In the rows, zero is written as 128.
One turn sends every row of this set to another row. A few are shown first. Where does it send the rows asked after them?
K_483: [167 126 157 132 140 120 125 140 101 157 139 119  98]
K_746: [125 133 132 130 127 141 135 119 119 191 138 101  96]
K_322: [145 110 120 133 116 117 132 109 103 184 129 120 105]
K_387: [143 105 155 117 139 132 135 133 128 116 108  95 101]
K_139: [121 134 134 120 115 104 105 102 115 135 104 115 137]
K_828: [106 137 126 126 122 106  99 100 142 146 133 106 125]
K_613: [150 109 144 104 137 114 125 122 114 156 149 135 114]
K_116: [101 126 138 130 125 103 105  95 138 133 126 123 124]
K_958: [103 136 134 123 128 108  96  97 138 140 129 117 118]
K_461: [105 147 140 142 133 119 116 123 149 143 128 112 142]
K_267: [116 100 140 145 141 131 126 124 108 151  97  88  85]
K_719: [133 139 149 152 125 115 115 117 133 144  91 122 142]
K_904: [151 141 120 139 124 128 119 118 110 181 140 113  91]
K_912: [135 111 166 122 159 134 127 148 113 133 116 108 106]
K_865: [143 135 149 123 156 133 123 133 107 167 151 129 106]
K_997: [134 142 152 160 126 116 115 111 136 134  97 116 137]
K_788: [118 124 105 133 131 124 128 121 119 169 142  95  86]
K_43: [125 128 123 145 139 127 121 111 103 184 131 108  83]
K_170: [131 101 156 128 144 136 125 145 135 121 114  92  98]
K_724: [156 133 152 108 145 133 116 139 118 141 150 121 107]
K_633: [119  97 140 149 137 121 126 126 124 151 129  89  72]
K_493: [126  83 131 151 125 121 141 120 123 160 104 103 102]
K_675: [129 132 137 130 113 107  96  93 121 132  99  99 124]
K_696: [125  83 155 117 140 124 137 137 131 134 124 113 116]
K_335: [103 132 137 147 126 113 123 117 146 147 119 124 145]
K_516: [155 120 148 122 145 130 139 156 114 134 114 102 119]
K_691: [125 110 126 158 123 137 128 121 124 159 106  85  84]
K_790: [163 136 150 113 141 133 137 136 123 147 142 125 117]
K_905: [122 139 148 151 132 118 113 113 155 146 131 123 143]
K_813: [142 136 118 141 127 131 137 107 125 180 145 116  92]
K_794: [137 139 147 145 123 113 117 125 131 139  96 108 150]
K_283: [136 113 166 105 136 142 135 141 116 142 110  90 108]
K_381: [106 140 143 146 135 119 115 120 155 148 124 124 140]
K_308: [162 135 166 126 148 119 133 129 124 163 138 125  97]
K_240: [135 104 158 111 135 138 121 142 104 132 128  91  97]
K_667: [112 142 138 132 128 107  95  90 138 134 131 114 116]
K_808: [137 100 140 136 133 134 121 108 111 129 104  87  81]
K_421: [134 122 133 152 126 142 134 131 111 184 142 104  97]
K_213: [119 106 121 140 123 132 137 110 127 151 109  84  80]
K_30: [154 130 145 143 147 141 130 122 128 161 156 131 105]
K_127: [122 148 130 128 113 109 103 107 114 138 100  99 132]
K_179: [127 140 134 123 115 106  98 102 116 139  93 109 128]
K_392: [132 135 147 151 119 107 119 108 125 143  97 127 144]
K_969: [127 106 147 139 136 115 130 111 128 154 108  88  67]

K_116 moves to K_335
K_969 moves to K_746
Now find these:
K_905 moves to K_794
K_170 moves to K_691
K_127 moves to K_667
K_43 moves to K_865
K_179 moves to K_958
K_790 moves to K_387
K_696 moves to K_493
K_788 moves to K_30
K_421 moves to K_483

One turn sends every row of this set to another row. A few are shown first. Where does it send the rows asked after them?
K_294: [111 119  99 126 147 145 128 136 156 135 109 120  93 147 153 131 163 140
 126 105 128 107]
K_470: [142 156 106 119 116 114 158 116 167 170 144 135 124 137 156 119 150 118
 132 109 160 113]
K_820: [129 151 114 112 126 109  99 173 141 126 102 116 119 125 153 132 152 105
 120 120 161 140]
K_658: [117 117 102 142 117 146 157 109 158 138 111 122 100 145 163 130 152 138
 136  97 138 126]
K_776: [146 142 121 111 138 129 125 127 156 171 137 141 138 132 129 114 159 133
 126 111 158  93]
K_874: [149 138 124 122 133  98 133 148 151 159 136 150 156 116 134 111 149 110
 128 146 158 145]
K_800: [153 141 126 127 115  88 145 131 166 158 113 136 128  86 144 136 161 126
 129 132 159 129]
K_839: [135 127  95 181 128 113 146 134 137 117  89 104 113 136 157 127 143 128
 134 109 137 130]
K_679: [111 102  99 170 135 142 133 145 139 131  99 124 102 143 164 127 145 146
 133 119 134 136]
K_494: [163 167 118 132 120  87 121 117 163 137 111 144 135 118 154 109 126 113
 143 110 155 143]
K_427: [142 156 125 142 129 108 112 107 137 128 100 151 123 115 142 137 126 109
 136 101 151 162]
K_433: [155 145 127 124 118  89 144 133 169 155 108 140 129  92 140 124 156 126
 129 127 159 109]
K_459: [153 151 106 114 128 122 111 120 186 139 130 117 111 125 155 109 134 127
 131 111 143 103]
K_962: [153 150 118 111 132  89  92 156 154 142 105 118 121 111 150 116 149 110
 130 125 163 132]
K_639: [153 145 120 121 128  97 139 149 154 160 132 155 156 125 138 103 141 106
 131 136 164 136]
K_553: [126 118 102 145 129 158 136 117 141 145 121 147 123 166 161 121 142 135
 143  93 146 144]
K_876: [125 116  92 167 158 117 139 153 132 130  95 119 124 118 138 127 169 138
 127 122 128 110]
K_173: [111  96  95 159 144 142 135 133 125 129  99 127 110 141 153 116 144 139
 136 117 137 143]
K_22: [115 104 106 132 150 163 120 144 141 152 121 141 119 156 145 115 149 132
 133 112 139 118]
K_532: [161 136  97 107 128 134 114 120 157 155 132 137 129 130 159  97 128 118
 147  97 170 126]
K_46: [132 126 121 133 110 115 147 142 159 149 102 143 119  76 149 150 159 123
 126 127 159 132]
K_866: [124 131 122 129 130 119 136 147 146 139 133 149 159 118 126 116 143 105
 123 149 140 154]
K_886: [134 108  93 172 159 132 116 159 114 140  95 130 128 140 144 113 137 117
 136 114 150 129]
K_628: [112 110 105 160 144 137 138 144 124 128 103 126 115 157 148 130 160 150
 122 115 139 137]
K_763: [135 120  88 188 134 125 157 144 126 141 111 141 140 141 158 126 148 130
 139 112 149 147]
K_209: [112 110  97 165 148 132 145 136 124 136 102 137 102 152 158 137 152 140
 129 110 142 141]
K_832: [161 159 126 135 121  90 110 115 153 142 112 140 132 116 152 117 127 109
 142 114 159 157]
K_903: [156 151 112 105 134  93  98 160 155 145 105 128 130 112 153 105 147 113
 133 117 167 120]

K_470 moves to K_459
K_679 moves to K_628
Now find these:
K_433 moves to K_903
K_658 moves to K_294
K_820 moves to K_866
K_876 moves to K_886
K_962 moves to K_874

One turn sends every row of this set to another row. A few are shown first. Where does it send the rows asked after them?
K_975: [113 122 132 105 131 119 106 111 113 125 124 148 105 142  96 143 133 129
 124 123 147 118 122 109 133 115]
K_792: [ 94 142 115 133 120 128 140 129 106 118 132 152 135 123 134 148 139 159
 140 151 136 134 122 102 146 131]
K_75: [132 146 116 134 147 116 125 146 156 155 132 117 141 125 169 117 113 120
 137 111 108 134 141 165 119 112]
K_449: [111 135 113 119 116 125 116 129 107 120 124 154  98 147 114 127 128 154
 123 129 154 132 123 110 146 110]
K_90: [133 148 117 125 153 117 122 148 160 156 128 120 143 122 164 121 114 112
 140 110 106 133 136 156 119 110]
K_533: [140 142 117 119 153 116 141 159 142 138 128 116 150 117 167 130 118 106
 136 115 106 144 125 156 128 122]
K_709: [142 136 119 128 147 112 146 152 139 134 134 109 148 121 172 127 116 115
 132 115 107 142 133 167 124 124]
K_523: [142 134 126 118 154 112 141 148 142 137 131 108 150 118 162 134 118 103
 135 111 103 137 131 164 120 127]
K_130: [107  94 134 137 106 136 124 110 110 118 136 146 116 130 100 136 126 149
 133 141 139 121 138 127 130 134]
K_244: [ 97 129 136 117 133 122 128 108 111 125 132 146 141 118 111 166 143 137
 143 142 128 119 122 100 132 141]
K_893: [116 106 140 133 107 117 113 104 100 105 130 120 129 152 125 135 103 139
 119 137 147 122 142 125 109 133]
K_811: [145 132 116 129 151 116 134 151 161 151 144 126 151 123 175 120 119 122
 134 121 115 132 143 160 128 121]
K_256: [109 129 111 130 107 130 119 140 104 107 118 140 128 154 137 121 103 146
 125 144 154 141 127 100 129 122]
K_689: [ 97 123 138 141 115 120 139 101 101 114 145 135 134 127 128 157 137 161
 134 146 132 120 136 128 131 140]
K_830: [145 128 123 124 155 113 128 142 163 154 144 123 154 120 168 127 120 116
 133 118 113 126 143 162 123 125]
K_362: [107 123 143 115 109 137 122 117 110 115 143 117 102 144 116 133 137 157
 136 147 153 122 118 119 126 121]
K_246: [105 131 133 107 113 141 122 128 114 118 136 127 105 143 115 131 139 153
 140 149 153 128 110 105 133 118]
K_454: [105 102 127 121 117 141 115 120 119 127 125 157 120 126  91 138 131 132
 141 141 137 122 125 105 133 132]
K_845: [134 141 125 129 152 114 122 138 161 155 133 113 142 122 163 123 115 113
 137 108 105 128 142 164 115 113]
K_9: [130 141 115 124 150 116 126 129 161 154 132 119 154 119 175 132 115 109
 122 107 115 142 134 154 117 117]
K_858: [145 133 118 121 158 115 129 150 164 154 140 128 154 120 169 124 120 114
 136 119 112 131 138 153 128 122]
K_706: [131 145 112 126 147 116 126 133 160 154 131 120 153 121 179 128 115 115
 122 109 117 146 134 154 120 115]
K_914: [104 109 116 134 105 144 126 129 113 120 129 158 114 131 109 124 127 153
 136 145 144 133 129 112 143 126]
K_418: [114 116 133 126 115 116 116 103 102 115 135 139  97 148 111 134 128 153
 116 126 149 120 135 135 131 117]
K_499: [114 120 133 106 128 124 101 124 114 118 114 138 137 143 108 143 109 113
 131 135 145 124 120  89 115 129]
K_263: [107 123 146 103 117 137 117 117 114 120 139 122 107 142 105 140 140 144
 140 144 150 119 113 110 124 123]
K_887: [131 141 116 128 146 116 127 129 158 153 135 117 153 120 177 130 116 115
 121 108 116 142 137 160 118 117]

K_75 moves to K_845
K_418 moves to K_975
Now find these:
K_130 moves to K_454
K_792 moves to K_689
K_887 moves to K_9
K_811 moves to K_830
K_499 moves to K_256
K_263 moves to K_246
K_533 moves to K_709

